In the data rows, zero lies at 4.5, halfway between 4 and 5.
Some points:
[6 2 3 0 3 3 2 6 5 4 3 2 5 3 6 4 6 6 4 3 5 1 4 5 4 4 6 7 2 3 4 3 4 5 7 2 5
 3 3 5 4 7 6 2 3 5 5 4]
[5 3 3 4 5 5 4 5 3 3 5 5 5 4 5 4 3 6 4 7 6 6 4 2 7 6 7 4 5 2 3 5 6 5 3 4 6
 3 4 0 3 2 8 4 3 5 3 1]
[6 7 4 5 5 9 7 4 5 4 3 4 5 3 7 5 3 7 4 6 3 3 8 3 6 6 4 4 4 6 7 3 1 2 4 5 6
 5 3 5 4 8 3 6 3 5 4 5]
[7 3 3 5 9 5 7 5 4 3 8 4 2 5 4 3 4 4 4 1 7 4 2 5 3 6 8 3 6 4 5 6 6 3 4 4 3
 5 4 9 3 5 4 5 6 6 5 6]
[7 3 6 5 4 6 3 6 6 6 6 6 6 6 3 4 2 6 5 7 5 7 5 5 4 2 2 4 6 5 6 3 6 8 0 5 4
 4 4 5 4 5 5 5 3 8 5 2]
[6 6 5 5 5 4 5 6 5 5 6 1 6 4 7 2 5 4 3 8 3 2 5 4 3 4 5 7 4 4 4 7 4 7 5 4 5
 7 7 5 9 2 4 5 9 5 4 3]
[9 3 7 5 6 3 4 6 3 4 8 4 7 4 2 7 5 3 1 4 4 5 6 6 6 7 6 4 4 3 6 5 2 6 7 3 2
 7 3 5 3 6 4 4 4 2 6 4]
[2 5 3 3 3 6 3 3 7 2 4 6 7 4 2 4 5 4 4 6 4 2 5 8 6 2 6 3 4 9 5 8 5 6 4 4 3
 4 5 7 3 4 6 4 4 5 7 7]
[3 5 4 3 3 2 4 7 6 6 2 6 5 3 4 5 4 5 7 4 3 6 2 4 3 9 2 4 4 5 3 3 4 2 1 1 5
 7 4 5 4 5 1 4 6 6 5 4]
[4 5 9 3 7 4 4 2 7 3 5 6 3 4 3 5 3 7 4 5 5 5 3 5 7 4 4 4 3 5 4 1 6 3 5 5 2
 5 4 5 9 5 5 3 5 1 4 5]
[3 6 3 6 4 4 3 6 4 4 5 7 4 7 5 8 3 1 4 5 5 3 7 5 3 4 7 6 2 1 3 3 4 5 1 6 5
 2 5 3 6 6 3 2 6 8 6 5]
[3 6 4 6 5 4 4 5 6 5 5 2 7 4 4 4 6 2 2 3 4 3 4 3 2 4 4 0 6 6 4 0 4 4 5 6 8
 5 6 2 4 4 8 7 4 4 8 5]
[4 1 2 4 8 4 3 5 4 5 5 3 5 4 7 6 5 3 5 4 7 6 2 5 8 3 2 6 3 4 4 3 0 4 4 7 4
 3 4 7 5 3 5 7 5 4 4 3]
[4 2 5 5 5 9 3 5 4 8 2 6 3 1 2 1 4 4 5 1 2 5 5 7 6 4 7 5 5 2 6 3 3 6 5 5 6
 6 5 4 5 3 3 3 6 4 5 3]
[4 6 3 5 4 1 7 4 4 4 5 5 4 4 3 5 4 5 5 2 5 8 7 2 3 2 6 5 5 7 5 7 2 5 5 6 4
 7 4 8 6 5 7 5 4 5 5 1]
[1 3 7 7 7 3 6 4 6 4 3 5 5 6 8 6 4 5 3 3 3 2 4 4 5 5 3 6 7 4 7 7 6 7 3 2 8
 4 3 7 5 3 3 6 3 2 5 3]
[3 5 7 5 2 4 5 6 2 6 3 4 1 6 8 7 3 3 4 5 4 6 4 7 3 5 5 4 4 7 9 7 5 3 6 6 4
 7 1 3 3 1 6 2 6 4 6 4]
[6 5 3 3 2 4 5 2 2 4 4 2 4 5 5 4 2 4 7 5 7 6 4 9 2 3 3 5 3 3 4 2 5 4 4 4 9
 5 5 4 4 7 2 5 3 1 5 4]
[7 4 7 1 5 4 5 3 5 4 1 5 5 5 3 5 2 1 2 4 5 4 5 3 1 8 4 3 5 5 3 5 4 5 5 8 6
 2 5 6 4 5 4 4 5 5 0 7]
[5 3 5 5 3 1 4 5 5 3 4 7 2 5 4 2 4 4 4 3 4 4 8 3 5 3 6 7 5 4 6 2 3 2 5 4 4
 5 6 3 3 0 4 6 3 3 5 7]
[5 6 4 2 5 3 4 1 3 5 4 4 4 2 5 5 3 2 4 7 4 4 3 4 8 4 5 6 8 3 3 4 5 6 1 5 5
 8 5 5 2 5 7 5 7 3 5 7]
[3 3 6 7 4 4 2 4 4 3 3 2 8 6 3 3 1 6 6 5 7 4 4 3 5 5 4 4 5 2 7 5 4 2 6 3 4
 5 7 6 5 4 6 5 7 7 4 6]
[7 1 5 4 6 5 5 3 4 3 6 5 7 5 7 7 2 5 6 1 2 3 3 3 4 2 5 6 3 9 4 6 6 2 4 6 5
 6 6 2 4 6 3 2 5 4 5 4]
[7 5 3 5 3 1 2 3 6 8 4 5 5 4 6 4 6 7 3 6 3 6 2 4 5 3 7 4 4 2 7 7 4 3 4 7 5
 3 2 4 6 7 4 6 4 4 4 8]
[7 7 4 5 7 5 6 7 2 5 4 4 6 8 3 3 7 7 4 3 4 4 4 5 5 5 5 6 5 7 5 1 6 6 3 4 6
 4 3 4 5 2 7 4 7 5 4 6]
[7 5 4 5 5 4 5 4 3 5 4 4 4 6 4 5 6 1 8 6 7 4 6 3 5 6 2 5 6 4 6 4 6 4 6 3 3
 3 7 2 7 8 5 2 4 4 8 5]
[6 6 4 5 2 4 5 0 2 3 5 9 4 3 6 5 6 5 4 3 5 4 3 3 4 5 1 3 2 5 6 4 4 8 6 2 6
 3 5 5 4 2 5 5 6 7 5 5]
[7 6 7 5 7 5 3 5 6 6 3 7 4 5 5 2 6 4 2 6 6 6 4 5 4 3 2 8 5 3 2 6 6 2 8 5 6
 6 5 5 2 5 4 4 3 8 8 3]
[3 6 4 4 3 7 6 5 5 3 4 5 4 2 3 5 6 3 3 4 5 2 2 2 1 3 2 8 8 4 6 3 3 3 2 6 2
 2 1 4 5 5 4 3 4 5 5 2]
[4 4 3 4 4 7 2 5 3 6 6 5 5 2 6 4 5 5 1 5 7 4 7 4 3 6 3 5 1 4 4 5 7 0 2 3 4
 5 6 7 6 3 7 5 4 1 4 4]
[4 4 4 7 3 6 4 4 3 4 5 6 6 5 7 6 7 6 5 3 5 2 4 7 8 5 3 1 8 4 4 4 7 3 6 6 5
 5 4 6 6 5 4 2 4 6 1 3]
[4 2 8 4 2 3 8 5 4 3 3 2 4 4 4 3 6 5 4 5 8 4 6 5 6 3 5 1 4 5 3 6 4 3 2 3 4
 3 2 3 7 4 3 6 7 6 6 3]
[5 9 5 5 5 6 2 3 7 2 7 3 4 2 4 4 4 2 4 3 3 9 3 6 4 4 5 4 4 4 6 5 5 2 5 1 7
 1 5 3 4 5 4 4 6 5 4 4]
[4 5 5 2 2 4 4 4 6 3 5 3 4 6 6 3 8 5 4 2 5 6 6 5 6 8 4 6 6 5 8 5 4 6 2 6 2
 5 9 3 4 4 5 5 4 5 2 4]
[3 3 6 6 4 7 5 1 4 9 7 6 5 7 5 5 6 7 7 5 5 3 4 5 0 4 7 6 7 5 2 4 2 4 5 2 3
 3 5 3 3 4 6 6 5 3 4 4]
[4 4 5 7 7 5 6 3 5 1 3 1 3 5 1 6 7 8 2 6 2 6 4 7 2 5 3 5 4 4 2 6 2 3 4 6 4
 5 6 4 4 2 4 2 5 5 5 5]
[5 3 5 9 4 5 4 6 8 5 4 6 2 2 4 6 5 7 5 4 8 4 4 3 5 5 6 6 3 6 3 5 7 7 6 7 5
 5 5 3 2 8 4 6 7 2 5 6]
[4 4 4 7 6 3 5 5 1 5 5 4 4 2 5 4 3 4 2 9 4 5 1 5 3 5 7 3 6 7 5 3 5 6 6 4 2
 4 7 4 6 4 1 4 2 5 4 5]
[5 5 2 6 5 2 4 4 5 6 2 5 2 5 2 5 3 6 5 3 5 4 5 4 4 5 7 4 5 5 5 6 2 6 5 3 6
 4 5 5 7 5 6 1 1 4 6 3]
[5 2 5 5 6 5 9 6 5 7 7 3 5 4 1 4 7 3 8 7 4 3 4 5 4 5 3 3 1 4 8 8 5 5 5 5 5
 3 5 4 3 3 5 2 4 4 2 7]
[4 6 4 2 5 6 5 6 1 8 2 2 5 6 3 6 4 5 1 2 5 6 4 3 7 2 5 4 5 6 4 8 7 4 6 4 4
 1 7 4 4 5 1 6 6 3 5 4]
[4 8 7 5 1 4 8 5 4 3 6 7 9 5 4 4 3 4 5 4 4 3 0 5 8 5 6 5 2 1 3 4 4 3 4 6 3
 4 7 6 2 4 4 6 3 4 5 2]
[2 5 4 7 3 4 4 3 3 6 5 1 6 5 3 4 5 3 3 3 4 6 5 2 5 4 5 7 3 5 4 2 6 6 5 3 5
 7 1 4 3 5 3 3 2 5 1 7]
[6 3 3 5 3 6 4 8 5 1 2 7 4 6 4 5 7 1 5 7 3 7 4 4 5 6 7 7 4 7 4 3 4 3 7 4 6
 4 4 6 6 5 6 8 4 3 4 6]
[1 3 7 2 6 4 6 6 2 4 6 7 6 2 6 4 6 6 5 4 3 9 7 5 4 3 5 5 5 3 4 5 5 5 5 5 6
 5 5 5 7 8 5 5 3 5 6 8]
[4 7 6 3 6 7 0 5 3 2 3 5 3 7 6 2 7 4 6 4 6 4 3 1 3 3 4 1 2 3 4 6 3 7 3 5 3
 7 4 4 3 6 2 5 3 3 4 4]
[6 6 5 4 5 5 4 4 6 4 5 2 6 3 6 7 5 6 9 5 5 5 7 3 4 4 8 4 6 4 3 4 7 4 7 6 3
 3 4 6 5 0 1 4 3 5 7 5]
[4 6 3 3 4 5 4 8 4 4 6 5 4 5 6 4 0 6 6 3 3 4 5 5 5 7 1 5 5 4 2 5 3 7 7 6 3
 2 4 4 4 4 6 5 5 3 6 7]
[3 5 4 2 6 5 7 6 7 5 5 5 3 4 4 9 4 6 4 5 7 4 3 6 3 2 5 4 5 3 7 4 4 5 7 2 6
 8 5 2 5 3 5 7 3 6 1 5]
[6 3 1 6 2 6 6 5 6 3 4 5 5 5 4 3 4 3 4 2 3 4 4 5 4 3 2 4 5 4 2 7 6 5 4 4 2
 7 3 1 8 3 5 5 3 3 3 7]
[4 3 2 3 4 3 8 5 8 4 4 5 3 7 7 3 5 4 3 5 1 6 6 3 4 1 4 2 5 3 5 1 6 6 7 4 3
 4 5 8 2 5 4 2 8 3 3 2]
[3 3 6 3 2 5 4 4 5 5 9 4 1 7 4 2 5 4 4 5 4 3 4 3 8 6 4 5 5 8 2 5 3 4 5 4 8
 4 4 6 6 4 4 4 3 6 4 6]
[5 6 7 6 6 5 5 4 4 6 2 2 1 2 7 4 3 3 6 3 2 4 4 6 5 4 5 4 2 5 3 3 6 5 3 4 1
 3 5 5 4 6 8 7 2 8 4 4]
[3 6 4 5 8 1 4 5 5 6 4 7 6 3 6 1 5 4 5 5 7 3 8 8 4 6 5 4 5 7 4 5 4 4 5 5 3
 4 2 2 3 4 5 3 5 3 1 2]
[5 5 5 3 4 2 1 7 1 3 5 4 3 4 1 5 4 4 7 6 1 2 6 4 4 3 1 4 6 4 5 5 6 3 5 5 6
 4 4 5 3 5 4 8 6 5 1 3]
[2 3 2 2 6 5 4 0 4 5 5 5 4 7 3 3 4 4 4 5 3 4 5 5 4 8 4 5 3 3 6 4 7 5 5 7 4
 5 3 3 6 6 4 9 5 6 8 2]
Along one direction, these points spread out more than along any other. Take the direction at right angles to it along which they spread out most. Go by this last direction. How far along it is each point below, from 0 to 99? The average is 50, and the first point in the table lies past the average. One standard deviation of the points above along it is 16.
[3 6 4 6 5 4 4 5 6 5 5 2 7 4 4 4 6 2 2 3 4 3 4 3 2 4 4 0 6 6 4 0 4 4 5 6 8
 5 6 2 4 4 8 7 4 4 8 5] -> 42
[7 5 4 5 5 4 5 4 3 5 4 4 4 6 4 5 6 1 8 6 7 4 6 3 5 6 2 5 6 4 6 4 6 4 6 3 3
 3 7 2 7 8 5 2 4 4 8 5] -> 67
[4 2 5 5 5 9 3 5 4 8 2 6 3 1 2 1 4 4 5 1 2 5 5 7 6 4 7 5 5 2 6 3 3 6 5 5 6
 6 5 4 5 3 3 3 6 4 5 3] -> 62
[1 3 7 2 6 4 6 6 2 4 6 7 6 2 6 4 6 6 5 4 3 9 7 5 4 3 5 5 5 3 4 5 5 5 5 5 6
 5 5 5 7 8 5 5 3 5 6 8] -> 75
[3 3 6 7 4 4 2 4 4 3 3 2 8 6 3 3 1 6 6 5 7 4 4 3 5 5 4 4 5 2 7 5 4 2 6 3 4
 5 7 6 5 4 6 5 7 7 4 6] -> 41
[6 6 5 4 5 5 4 4 6 4 5 2 6 3 6 7 5 6 9 5 5 5 7 3 4 4 8 4 6 4 3 4 7 4 7 6 3
 3 4 6 5 0 1 4 3 5 7 5] -> 70
[5 6 7 6 6 5 5 4 4 6 2 2 1 2 7 4 3 3 6 3 2 4 4 6 5 4 5 4 2 5 3 3 6 5 3 4 1
 3 5 5 4 6 8 7 2 8 4 4] -> 54
[3 6 4 4 3 7 6 5 5 3 4 5 4 2 3 5 6 3 3 4 5 2 2 2 1 3 2 8 8 4 6 3 3 3 2 6 2
 2 1 4 5 5 4 3 4 5 5 2] -> 26
[2 5 3 3 3 6 3 3 7 2 4 6 7 4 2 4 5 4 4 6 4 2 5 8 6 2 6 3 4 9 5 8 5 6 4 4 3
 4 5 7 3 4 6 4 4 5 7 7] -> 42
[7 3 6 5 4 6 3 6 6 6 6 6 6 6 3 4 2 6 5 7 5 7 5 5 4 2 2 4 6 5 6 3 6 8 0 5 4
 4 4 5 4 5 5 5 3 8 5 2] -> 35
[4 4 5 7 7 5 6 3 5 1 3 1 3 5 1 6 7 8 2 6 2 6 4 7 2 5 3 5 4 4 2 6 2 3 4 6 4
 5 6 4 4 2 4 2 5 5 5 5] -> 47
[5 5 2 6 5 2 4 4 5 6 2 5 2 5 2 5 3 6 5 3 5 4 5 4 4 5 7 4 5 5 5 6 2 6 5 3 6
 4 5 5 7 5 6 1 1 4 6 3] -> 71
[3 5 7 5 2 4 5 6 2 6 3 4 1 6 8 7 3 3 4 5 4 6 4 7 3 5 5 4 4 7 9 7 5 3 6 6 4
 7 1 3 3 1 6 2 6 4 6 4] -> 40
